In the rows, zero is written as 128.
The rows below come in pairs that one turn or mirror swaps. Which row does each named row swap with?
The rows were stretched afterwards, more along some directions than others.
z734: [124 117 110  83 145 125 130 117 123 109 126 136 138 102  96 140 154 123
 143 101 135]
z588: [117 103 130 126 146 136 186 124 157 145 151 140 145 126 155 148 147  98
 150 137 152]
z47: [110  89 129 113 138  85 167 123 138 133 161 128 120 137 114 131 147 128
 150 132 180]
z146: [119  79 124 100 155  88 169 125 159 145 156 127 112 143 118 136 144 126
 147 142 171]
z941: [105  92 116 118 137 133 122  97 117 120 126 133 123 107  87 100 155 113
 151  95 137]
z611: [ 98 132 126 144 138 140 162 187 115 111 114 131 164 127  92 102 121 123
 149 130 164]
z424: [ 91 121 119  95 213 150 132 137 161 135 144 123 138 153 143 120 121 111
 135 133 152]
z441: [ 81 121 118  90 211 138 128 122 150 147 144 132 136 139 137 120 133 104
 142 120 156]
z460: [124 108 130 131 139 141 178 139 140 145 153 139 149 121 140 134 133 104
 151 146 164]
z138: [ 70 112 137 144 183 104 194 153 134 140 168 152 139 130 115 121 126  80
 155 121 191]
z323: [111  86 133 111 137  79 162 119 154 127 166 136 125 146 116 133 157 132
 148 130 177]
z150: [126 102 125 122 155 151 184 133 147 122 134 116 150 129 145 150 128 115
 134 160 155]
z20: [109 114 127 136 144 138 163 176 125 121 116 147 153 121  83 104 122 128
 140 125 157]
z155: [107  98 117 109 163 136 109  89 122 125 118 123 109 115 111 101 145 122
 146 104 142]
z940: [119  73 136 123 138  78 157 118 141 135 163 136 113 131 106 128 150 129
 140 127 172]
z923: [137  93 139 142 176 144 172 136 144 134 145 124 135 117 142 155 139  94
 133 156 147]
z227: [ 62 115 131 136 181 117 182 154 129 140 173 158 142 133 123 107 125  88
 151 118 193]
z750: [ 57 121 124 126 177 117 192 150 140 145 156 148 145 138 127 119 122  90
 155 119 188]
z785: [111 110 130  80 181 113 124 136 134 114 143 140 156 154 104 119 148 128
 143 142 158]
z584: [110 154 150 180 123 110 172 143 115 124 124 158 132 128 142 124 155 101
 131 111 130]
z813: [ 70 122 135 137 187 114 178 159 133 141 172 156 142 142 120 113 119  88
 142 127 183]
z511: [ 68 108 131 159 180 120 180 152 130 131 160 147 134 138 124 110 124  81
 144 111 170]
z200: [114 111 128  86 189 115 124 156 132 119 144 138 164 155 103 110 144 121
 141 145 165]
z950: [140 101 102  92 149 128 126 126 126 108 120 125 133 107 104 133 156 116
 137 111 123]
z91: [124 110 134 150 153 149 178 155 139 136 138 124 157 143 140 131 133  94
 143 147 158]
z867: [107 119 124 148 134 130 169 177 119 101 125 142 158 118  87 114 141 123
 144 120 149]
z285: [105  89 128  86 171 135 100 108 130 117 137 142 126 110  91 118 155 122
 149 110 143]
z71: [ 97 107 116  94 206 145 129 128 166 141 153 139 137 144 137 128 131 114
 132 127 143]
z984: [ 95 118 117 104 201 144 141 119 159 145 146 126 124 136 146 126 125 106
 133 124 144]
z516: [ 55 111 122 122 172 108 171 155 138 147 162 159 143 131 108 108 131  90
 157 115 185]
z741: [ 97 113 120 103 213 144 137 129 164 143 144 136 126 141 138 121 121 116
 133 135 143]
z727: [130  91 129 137 176 105 146 138 126 129 127 110  98 108 118 138 134 108
 142 127 135]
z436: [121 128 106  91 149 135 137 127 107 107 119 120 140 109 108 111 134 123
 137 105 160]
z74: [110  84 129 123 131  92 169 141 143 133 155 129 126 139 117 132 146 126
 156 136 173]
z365: [128  95 126 126 152 106 139 123 125 134 121 117 103 103 113 136 142 121
 142 112 143]
z75: [111 100 133  74 210 119 130 145 145 122 150 146 157 157  99 121 151 116
 142 147 167]
z543: [109 140 145 176 126 111 180 142 104 117 127 145 122 115 144 131 143 113
 122 133 135]
z860: [110 142 139 166 143 116 170 128 120 105 126 135 120 118 153 147 156 110
 123 130 112]
z688: [109 136 150 174 134 109 178 123  93 102 129 148 120 114 135 123 160 103
 131 114 143]
z76: [118 116 123 130 146 147 191 133 139 131 153 135 160 125 141 130 148 102
 142 143 166]
z419: [102 117 123 134 132 139 155 176 114 117 115 135 164 121  86 106 130 129
 148 123 165]
z548: [ 99 101 124 105 182 155 106 121 128 113 117 126 127 125 100 109 140 110
 144 117 137]
z408: [115 118 147 175 143 109 173 131 104 105 130 139 112 102 133 134 143 111
 120 136 125]
z756: [106 152 145 169 114 107 168 126 102 113 131 150 121 119 138 125 144 115
 133 116 133]
z954: [141  89 126 127 173 107 149 128 135 130 121 118  98 111 122 146 133 120
 139 127 132]
z827: [118 140 154 181 122 100 179 113 111 117 132 148 106 111 134 141 147 107
 122 113 123]
z508: [134  88 131 147 167  96 144 138 131 136 128 120 103 118 114 136 144 109
 137 124 139]
z162: [110 107 123  83 185 116 133 143 139 123 133 142 158 153 101 116 147 125
 141 136 152]
z295: [114 107 131 142 155 147 183 145 137 141 144 125 152 129 148 140 130 100
 140 159 161]
z235: [ 99 119 126  80 189 117 126 151 128 128 140 150 163 147  98 108 147 121
 140 137 166]
z844: [128  91 130 133 168 107 146 116 128 133 124 113  90 106 129 142 138 109
 141 116 133]
z276: [113  72 128 106 134  82 143 121 142 131 153 128 125 142  96 132 151 126
 150 122 178]
z403: [121 115 106  75 139 130 135 107 125 118 117 149 136 116 107 115 155 118
 144  89 150]
z371: [127  91 131 128 174 103 147 129 130 139 122 123  90 104 112 146 137 114
 144 124 133]
z809: [124 116  99  90 154 133 138 110 124 131 117 134 126 103 120 118 142 115
 143  99 146]
z821: [104 152 140 171 135 111 175 153 114 121 128 149 131 130 141 118 148 103
 129 128 130]
z524: [123 123 134 144 146 132 178 139 147 150 141 135 153 136 143 138 150  93
 148 140 148]
z129: [ 61 106 125 138 190 114 184 147 123 140 156 144 138 133 117 104 126  80
 157 113 189]
z473: [108 121 126 142 131 138 169 180 116 113 124 144 159 111  87 108 121 125
 145 127 163]
z34: [ 80 120 116 104 214 141 142 144 166 150 142 133 141 157 144 119 130 100
 144 134 157]
z27: [114  87 121 102 137  93 160 122 148 135 154 134 123 142 110 115 145 139
 140 127 183]
z523: [ 90  98 118  97 176 142 112 115 113 115 130 116 131 118 106  92 141 116
 155 116 162]

Swapped with z523: z436
Swapped with z844: z984
Swapped with z785: z473
Swapped with z27: z129
Swapped with z285: z734
Swapped with z860: z923

